500 stands for zero in the data rows.
Here are some points, one per row:
395/602/460/554/569/569/366/518/580/350/445/545/453/432/420/510/425/418/479/412/505/545/403/470/459/557/629/463/686/476/375/472/465/507/522/450/428/486/476/592/578/435/582/431/600/736/343/373/655/547/544/476/529/515/518/458/607/430/671/387/578/644/365/563
359/468/452/606/462/511/484/569/533/418/336/459/420/440/467/418/576/472/397/481/449/423/725/464/436/885/507/472/612/433/447/457/466/382/435/467/382/534/411/592/413/511/415/568/403/347/393/416/549/447/413/446/493/421/361/458/496/698/531/446/459/432/373/491
543/574/452/488/574/480/532/503/379/537/396/596/469/443/403/479/487/442/521/377/479/710/536/385/435/537/593/434/336/475/450/490/604/539/630/501/399/434/525/503/525/431/632/417/547/440/555/458/679/467/479/863/374/440/545/624/615/475/624/445/424/341/456/346
454/365/563/501/479/465/546/459/468/483/487/607/361/737/468/664/340/515/421/519/370/570/359/547/643/487/531/511/473/509/662/544/641/483/480/927/479/638/587/437/380/736/475/611/500/471/465/514/520/701/504/477/674/622/580/492/440/400/420/595/514/402/452/538
432/677/527/509/463/444/564/437/470/505/469/567/396/864/567/451/437/623/356/516/817/633/413/558/518/430/494/442/476/623/392/581/568/572/474/324/500/470/557/473/521/689/413/609/514/474/497/534/468/534/507/449/476/609/407/463/530/537/487/553/643/377/488/495
540/528/389/412/553/423/448/448/475/408/535/443/548/660/409/585/598/371/468/614/455/435/573/427/571/425/554/441/533/591/496/585/417/535/646/488/501/545/362/365/361/545/492/358/442/619/577/481/424/552/542/425/559/294/507/600/477/684/397/461/474/450/627/518
497/553/593/430/397/331/346/476/382/633/437/654/526/488/467/519/376/463/724/578/479/430/423/320/517/503/507/598/499/416/529/483/371/242/424/367/546/329/537/414/482/501/474/546/524/480/496/472/557/362/389/436/441/466/449/413/478/393/486/508/435/540/506/483
511/428/442/531/490/587/516/405/532/532/567/418/719/441/630/418/341/577/430/390/438/547/572/475/491/596/311/437/556/512/438/623/465/516/573/512/498/450/465/625/293/434/580/412/533/528/524/387/516/477/506/669/503/419/535/389/395/501/398/622/534/573/394/596
512/376/550/394/541/541/535/581/541/490/480/529/606/398/361/459/460/604/349/593/523/586/510/512/555/549/539/418/564/405/414/442/571/493/438/417/440/423/599/526/548/715/610/357/596/449/516/605/380/502/462/398/346/602/510/645/386/471/571/537/415/614/534/355
504/397/453/470/631/510/630/593/607/462/483/475/393/423/688/484/487/571/662/661/616/563/485/705/451/545/583/530/438/421/404/477/614/471/471/469/489/540/523/380/465/389/337/403/524/473/504/383/427/482/659/449/420/516/670/530/416/437/619/582/408/405/446/383
518/435/464/552/499/597/552/438/602/394/322/503/673/475/536/389/424/506/453/411/604/436/727/474/470/378/359/506/393/516/458/500/430/444/508/496/371/429/460/347/672/426/667/485/530/471/615/452/582/434/574/402/894/582/681/433/438/485/407/363/500/384/429/379
478/457/520/464/472/476/512/443/443/458/935/514/438/453/544/523/408/543/406/652/417/474/840/549/437/436/624/510/423/494/493/445/764/462/431/422/496/472/440/463/426/365/398/467/564/458/573/417/488/631/587/440/333/574/718/504/509/458/423/513/533/451/456/440
446/625/502/446/410/538/781/536/403/553/462/490/546/518/437/439/453/367/622/565/426/890/449/686/484/481/466/547/491/413/384/435/438/575/476/429/548/505/457/479/534/542/414/696/545/490/482/625/482/564/622/401/417/541/397/490/519/466/453/466/393/569/482/519
566/588/660/500/457/424/462/424/525/630/471/380/592/649/465/569/696/467/433/466/409/408/564/479/530/469/474/673/538/604/370/534/540/556/367/507/449/736/557/415/432/483/453/594/395/487/605/523/455/589/549/645/464/593/486/535/502/314/562/531/561/496/484/518
389/774/620/484/446/461/401/537/491/452/419/384/639/615/549/530/582/566/637/481/548/411/530/427/643/478/472/500/471/359/712/455/590/560/463/880/539/370/454/556/599/476/422/440/530/548/479/526/431/360/548/463/431/448/426/421/502/423/495/515/362/539/674/573
595/494/386/453/507/481/481/519/454/603/634/456/389/343/453/780/629/444/512/440/510/446/829/472/614/456/418/383/486/513/444/479/430/515/515/485/611/694/756/475/486/680/478/554/477/607/542/474/494/497/415/488/648/717/474/461/468/711/453/596/450/497/544/520
476/392/417/646/610/362/589/571/588/533/509/597/540/592/571/386/427/556/520/613/467/528/480/483/631/488/504/441/499/389/597/461/406/471/432/398/525/513/492/500/528/439/584/390/482/542/550/683/480/507/538/615/528/449/380/404/704/543/597/365/701/670/549/553
599/511/550/459/375/400/564/744/477/558/523/618/524/506/465/484/554/427/331/386/413/409/370/598/505/368/442/551/537/660/557/641/542/523/420/563/486/508/592/512/516/507/395/498/370/492/502/444/439/309/588/423/456/372/499/502/535/449/552/442/415/515/512/525
501/500/515/638/619/785/416/511/303/593/449/514/420/453/453/449/510/464/518/451/495/507/400/427/459/592/601/474/721/503/556/495/435/558/563/448/392/454/488/477/511/468/470/424/589/374/623/455/767/479/611/527/476/483/569/407/517/458/557/425/442/562/557/557
593/580/561/458/439/533/321/440/456/630/433/671/439/459/453/437/455/484/773/531/496/376/487/904/477/560/498/552/501/478/606/468/440/933/491/438/549/400/494/460/443/473/534/543/585/475/456/551/419/376/382/484/460/468/423/555/479/438/474/443/499/495/453/468
644/524/672/371/639/580/390/506/623/589/531/357/489/463/453/513/352/461/347/428/576/422/374/411/516/518/508/437/440/361/583/440/463/565/556/393/546/563/427/465/503/462/449/555/371/402/348/575/626/394/568/465/517/420/465/461/575/603/519/522/430/539/518/509
292/457/375/466/591/565/458/436/577/411/619/438/494/528/442/504/578/473/451/456/487/457/612/507/470/407/440/729/460/675/538/632/418/403/510/451/722/599/819/542/435/435/475/521/458/424/344/518/550/523/394/496/494/349/429/568/503/342/501/480/470/502/640/475
488/440/458/592/521/332/496/397/413/589/580/419/520/412/476/331/581/546/442/610/456/491/506/451/381/381/561/458/525/499/401/566/427/476/550/614/524/540/471/733/644/407/579/445/559/507/506/584/386/472/557/431/698/407/540/429/407/535/434/663/509/535/340/550
625/532/553/457/447/497/590/582/401/471/548/581/464/549/468/434/448/427/646/352/662/302/389/601/466/540/481/601/518/397/392/424/649/450/456/410/516/477/480/481/482/595/541/659/647/460/544/547/392/634/362/655/515/340/500/522/480/505/477/511/415/568/489/539
443/425/544/446/411/438/752/424/513/446/435/493/347/307/514/642/448/508/613/509/560/508/410/387/654/488/491/526/439/587/669/613/582/563/479/378/451/385/431/496/722/383/418/387/493/484/455/548/467/624/536/484/368/559/373/576/358/495/379/535/755/392/502/647
667/480/347/423/553/419/419/545/482/374/448/431/483/521/470/519/615/467/409/449/414/453/364/478/592/595/463/351/518/638/537/377/457/371/552/495/593/586/358/575/532/425/486/572/460/434/401/483/443/353/373/463/472/478/495/411/530/301/518/551/599/424/752/494
472/624/437/562/494/503/458/442/583/401/753/587/332/377/623/625/571/638/460/361/434/540/529/501/346/434/356/440/532/506/457/535/387/455/540/530/509/477/340/397/388/604/553/408/387/500/609/614/421/503/537/455/593/568/524/610/447/517/445/549/476/572/519/363
469/429/547/609/507/605/497/529/535/588/474/495/558/436/629/595/492/584/551/656/482/612/378/394/363/459/499/444/419/464/635/469/593/546/451/375/517/506/480/544/614/442/768/464/477/518/496/367/322/624/455/412/554/438/521/415/631/493/559/378/342/347/521/558
502/440/436/525/445/570/468/602/564/577/360/536/517/441/659/440/464/564/382/633/529/457/375/464/409/501/614/469/339/440/397/414/395/467/502/588/572/533/471/682/520/471/540/492/563/562/599/408/696/471/552/671/503/470/576/705/363/511/335/369/580/564/532/545
608/506/761/476/410/519/508/407/506/345/472/426/517/551/496/488/602/450/461/470/428/441/497/578/488/410/568/587/529/611/436/615/400/325/665/544/603/597/580/431/439/475/522/550/457/437/545/509/419/490/384/579/397/774/456/475/523/687/572/514/478/522/500/521
501/343/354/431/430/454/492/423/521/573/505/410/699/578/513/594/638/577/650/484/630/583/405/414/593/515/452/610/491/597/592/406/555/536/468/742/488/291/421/554/480/525/390/564/517/487/440/508/472/608/514/446/569/591/417/576/602/610/600/478/668/612/515/486
380/474/440/646/558/599/425/555/572/415/486/407/490/448/453/342/544/427/575/455/427/408/484/451/397/531/460/465/557/435/578/444/480/504/512/494/329/517/488/509/529/529/455/581/360/823/415/566/593/486/346/467/396/473/571/468/567/631/483/655/539/466/393/491
These points spread out most along one direction. Take the direction at right angles to it along which they spread out most. Then take the direction at right angles to both along which they spread out most. Go by this last direction. Where along it does each point below lie, from 0 to 99? 50 is the average, and the first point above lies past it. One standard deviation of the points above along it is 16.
667/480/347/423/553/419/419/545/482/374/448/431/483/521/470/519/615/467/409/449/414/453/364/478/592/595/463/351/518/638/537/377/457/371/552/495/593/586/358/575/532/425/486/572/460/434/401/483/443/353/373/463/472/478/495/411/530/301/518/551/599/424/752/494 79
599/511/550/459/375/400/564/744/477/558/523/618/524/506/465/484/554/427/331/386/413/409/370/598/505/368/442/551/537/660/557/641/542/523/420/563/486/508/592/512/516/507/395/498/370/492/502/444/439/309/588/423/456/372/499/502/535/449/552/442/415/515/512/525 63
432/677/527/509/463/444/564/437/470/505/469/567/396/864/567/451/437/623/356/516/817/633/413/558/518/430/494/442/476/623/392/581/568/572/474/324/500/470/557/473/521/689/413/609/514/474/497/534/468/534/507/449/476/609/407/463/530/537/487/553/643/377/488/495 35
446/625/502/446/410/538/781/536/403/553/462/490/546/518/437/439/453/367/622/565/426/890/449/686/484/481/466/547/491/413/384/435/438/575/476/429/548/505/457/479/534/542/414/696/545/490/482/625/482/564/622/401/417/541/397/490/519/466/453/466/393/569/482/519 31
497/553/593/430/397/331/346/476/382/633/437/654/526/488/467/519/376/463/724/578/479/430/423/320/517/503/507/598/499/416/529/483/371/242/424/367/546/329/537/414/482/501/474/546/524/480/496/472/557/362/389/436/441/466/449/413/478/393/486/508/435/540/506/483 63
501/343/354/431/430/454/492/423/521/573/505/410/699/578/513/594/638/577/650/484/630/583/405/414/593/515/452/610/491/597/592/406/555/536/468/742/488/291/421/554/480/525/390/564/517/487/440/508/472/608/514/446/569/591/417/576/602/610/600/478/668/612/515/486 58
292/457/375/466/591/565/458/436/577/411/619/438/494/528/442/504/578/473/451/456/487/457/612/507/470/407/440/729/460/675/538/632/418/403/510/451/722/599/819/542/435/435/475/521/458/424/344/518/550/523/394/496/494/349/429/568/503/342/501/480/470/502/640/475 66
608/506/761/476/410/519/508/407/506/345/472/426/517/551/496/488/602/450/461/470/428/441/497/578/488/410/568/587/529/611/436/615/400/325/665/544/603/597/580/431/439/475/522/550/457/437/545/509/419/490/384/579/397/774/456/475/523/687/572/514/478/522/500/521 62
511/428/442/531/490/587/516/405/532/532/567/418/719/441/630/418/341/577/430/390/438/547/572/475/491/596/311/437/556/512/438/623/465/516/573/512/498/450/465/625/293/434/580/412/533/528/524/387/516/477/506/669/503/419/535/389/395/501/398/622/534/573/394/596 50
454/365/563/501/479/465/546/459/468/483/487/607/361/737/468/664/340/515/421/519/370/570/359/547/643/487/531/511/473/509/662/544/641/483/480/927/479/638/587/437/380/736/475/611/500/471/465/514/520/701/504/477/674/622/580/492/440/400/420/595/514/402/452/538 44
543/574/452/488/574/480/532/503/379/537/396/596/469/443/403/479/487/442/521/377/479/710/536/385/435/537/593/434/336/475/450/490/604/539/630/501/399/434/525/503/525/431/632/417/547/440/555/458/679/467/479/863/374/440/545/624/615/475/624/445/424/341/456/346 39
